(in the rows, 128 means zero)
Which row each row swaps with, under one turn or mirror
q85: [123 132 149 146 128 130 103 149  84 111 148 132 103 117 155 117 136 121
 118 152 154]
q425: [120 130 152 149 131 128 102 141  86 118 149 136 101 121 161 124 130 122
 115 143 161]
q570: [108 113 126 120 101 129 107 105 126 119 115 116 105 107 136 120 138 114
 135 193 147]
q518: [137 117 147 127 101 156 101 117 118 151 139 102 122 110 156 162 142 128
 120 126 132]
q351: [109 102 140 129 116 162 113 117 140 106 127 114 106 133 141 153 127 102
 161 140 150]
q589: [114  97 119 134 116 159  88 114 113 108 143 141 130 129 157 111 145 139
 123 168 114]
q870: [117 128 154 158 141 115 125 126 114 121 108 134 108 145 129 133 144 103
 131 148 125]
q352: [118 135 149 141 132 121 101 145  87 111 147 128 105 121 154 119 136 123
 123 148 161]
q6: [128 113 137 159 116 134 142 100 129 139 153 102  93 140 142 129 155 118
 163 149 131]
q345: [123 133 147 141 126 123 104 150  87 107 150 131 103 121 150 121 129 119
 116 149 157]
q93: [138 121 143 124  98 159 107 121 127 141 138  97 124 110 155 163 150 127
 121 126 137]
q600: [124 130 118 162 115 163 153 109 140 118 135 135 116 129 156 143 125 145
 136 155 126]
q917: [128 112 135 146 123 123 135  93 123 148 154 107  85 146 143 125 140 113
 144 168 123]
q223: [143 105 140 145 126 110 126 120 133 146 149 105 143 120 163 119 112 139
 139 144 121]
q108: [159 116 174 163 122 129 118 144 129 139 136 112 126 125 158 123 127 115
 138 159 124]
q339: [123 127 116 162 112 157 151 115 145 117 135 141 115 133 153 147 130 149
 142 154 127]
q626: [141 121 141 125 108 157 103 126 123 146 138 100 128 101 151 153 144 129
 119 122 137]
q483: [119 132 110 158 115 162 153 119 144 126 134 135 120 123 157 143 128 141
 139 154 130]
q471: [123 127 114 157 113 161 154 116 149 120 134 126 116 126 160 143 125 142
 136 152 123]
q599: [120  85 123 131 131 113 125 133 159 112 125 141 106 125 159 133 139 110
 111 163 133]
q320: [122 131 115 168 114 157 151 117 143 123 134 137 117 129 158 141 130 147
 138 150 125]
q132: [119 132 155 149 130 114 107 143  90 110 146 132  99 122 157 128 136 123
 118 149 161]
q568: [132  97 139 150 127 106 122 112 127 154 135 116 134 123 158 111 116 137
 151 141 119]
q820: [101 105 128 106 105 123 110 118 125 119 121 133  96 108 140 117 143 120
 139 184 144]
q151: [135 118 148 127  98 157 110 124 120 155 139 106 130 114 157 160 144 128
 118 124 137]
q969: [119 114 145 160 116 132 132 102 129 159 150 112  89 145 133 128 151 123
 153 159 130]
q895: [135  96 150 129  95 161  87 124 125 107 125 133 138 133 154 134 129 134
 127 170 153]
q966: [129 117 144 152 114 133 145  94 121 141 143 118  88 140 139 133 144 121
 151 147 108]
q952: [122  80 117 134 135 111 122 136 154 115 127 140 108 124 154 133 144 112
 111 160 141]
q685: [126 125 141 145 110 133 141 102 131 162 140 120  87 141 139 129 142 131
 155 149 119]
q999: [123 137 152 143 134 117 106 140  97 116 147 128 100 117 158 124 136 116
 113 142 165]
q641: [103  96 122 111 106 119 116 110 122 112 115 130 112 112 143 124 150 120
 148 175 155]
q210: [136 125 141 131 101 162 102 119 119 145 143 109 119 102 153 165 149 129
 119 127 139]
q281: [128 101 119 125 108 154  92 120 106 111 141 136 131 133 159 109 139 136
 117 177 118]
q806: [142 100 141 150 126 114 125 123 126 155 154 113 140 131 163 116 117 143
 146 147 123]
q637: [135 121 143 131 102 154 106 124 126 148 142 101 126  99 151 157 148 128
 118 122 136]
q220: [119 135 147 147 124 123 101 139  91 113 147 132  99 124 160 122 131 119
 112 143 163]
q230: [137 103 152 136  99 166  86 134 122 113 132 138 133 136 147 129 143 139
 130 173 156]
q462: [111 120 153 160 138 122 123 122 113 123  99 135 112 131 127 149 145 109
 135 152 126]
q825: [105  97 139 128 102 164 108 115 139 113 128 119 117 121 141 161 126 112
 160 144 147]
q784: [114  99 116 127 110 160  93 110 109 110 138 137 121 134 153 102 142 133
 132 165 113]
q152: [117  85 117 139 133 111 123 136 148 115 127 146 103 131 154 132 141 123
 107 162 140]
q389: [121 102 116 134 110 155  90 121 102 110 147 144 128 140 163 114 147 136
 119 170 123]
q124: [109 102 132 128 104 120 111  93 116 110 110 125 109 109 140 130 148 119
 126 187 147]
q59: [120  83 120 131 131 115 118 133 158 110 128 140 105 123 154 130 137 115
 106 159 137]
q353: [143 113 148 126 102 155 106 120 124 153 137 100 127 111 155 155 139 132
 119 123 142]
q96: [151 117 167 169 129 127 124 149 123 135 141 116 130 134 150 123 138 118
 142 154 117]
q593: [106 109 115 120 107 129 116  99 119 128 125 118 117 112 137 131 151 131
 144 194 148]
q949: [119  84 119 132 136 114 122 131 152 118 133 146 100 127 149 132 134 114
 103 159 138]
q97: [141 105 133 154 131 108 118 115 134 147 139 112 137 129 166 113 113 136
 148 139 122]

q339 pairs with q599
q895 pairs with q96
q641 pairs with q966
q389 pairs with q223
q820 pairs with q685
q969 pairs with q570

